In the rows, 128 means zero.
Turns, then the turns between two rows, first turn first; the first pair answered
turn q344:
[102 123 173 134 163 141 155 156 135 140 128 175 114] |-> [128 147 149 134 120  98  99 140 128  87  94 180 132]
[166  94 120 130 138 129 147 103 118 166 144 110 125] |-> [174 115 149 139 133 130 159 105 134 147 112  98 157]
[148 122 145 141 158 157 138  94 108 174 189 110  81] |-> [169 186 191 144 126 148 142 120 135 114 103 109 132]
turn q796:
[139 129 171 126 142 126 151 130 136 130 117 132 152] |-> [111 128 127 103 143 138 124 143  99 143 102 120 137]
[165  98 104 157 142 172 129 122 147 149 166 118 113] |-> [168 114 168 151 180 166 148 125 148 152 136 137 116]
[125  97 117 120 122 104 114 128 111 145 154 122 129] |-> [130 106 150 129 126 111 132 127 129 134 150 125 144]
[114 135 131 136 135 129 112 132 123 117 116 140 108] |-> [112 132 114 146 122 128 104 133 134 114 130 126 104]
turn q763:
[132 107 138 109 151 104 117 116 125 132 140 168 119] |-> [137 121 166 126 156 121 134 121 139 129 122 159 133]
[127 108 150 114 149  94 115 102 133 129 161 156  97] |-> [119 121 182 124 159 108 138 116 141 132 129 164 118]
[130 126  57 143  88 145 112 125 140 112 161  98 138] |-> [ 94 113  64 103 123 121  86 128 107 140 156 154  92]
Pairs:
Between the rows of a pair lie 2 to 4 turns.
[110 182 150 111 116 142 120 155 122 119  34 126 161] |-> [ 96 171 125  88 138 121  85 155 101 133  48 152 125] => q763 q763 q763 q763
[ 94 100 173 134 148 150 151 163 138 154 140 168 102] |-> [128  93  72 147  83 135 112 146 131 127 164 117 115] => q796 q344 q763 q344
[121 124  52 144  68 130 103 133 130 106 149 101 143] |-> [ 93 142  60 126  98 136  95 159 106 125  99 115 143] => q796 q796 q796
[ 82 121  91 136 133 157 130 161  94 165  93 137 114] |-> [ 81 132 155 138 154 152 143 167 118 155  73 155 115] => q796 q796 q796
[156 133  82 118  94 130 116 115  91 131 114  69 146] |-> [122 112  90 113 143 152 144 130  85 181 141  84 113] => q344 q763
[113 118 110 157 120 166 155 149 151 139 163  94 152] |-> [119 107 163 158 137 141 149 121 174 143 166 130 143] => q763 q796
[125 102 143 126 152 124 133 100 124 171 171 151 119] |-> [106 120 111  94 141 135 117 125  83 170 122 146 120] => q763 q344 q796 q344
[115 102 163 142 149 156 170 113 160 153 167  93 154] |-> [134  83 106 133 129 114 119  90 135 139 196 109 130] => q344 q344
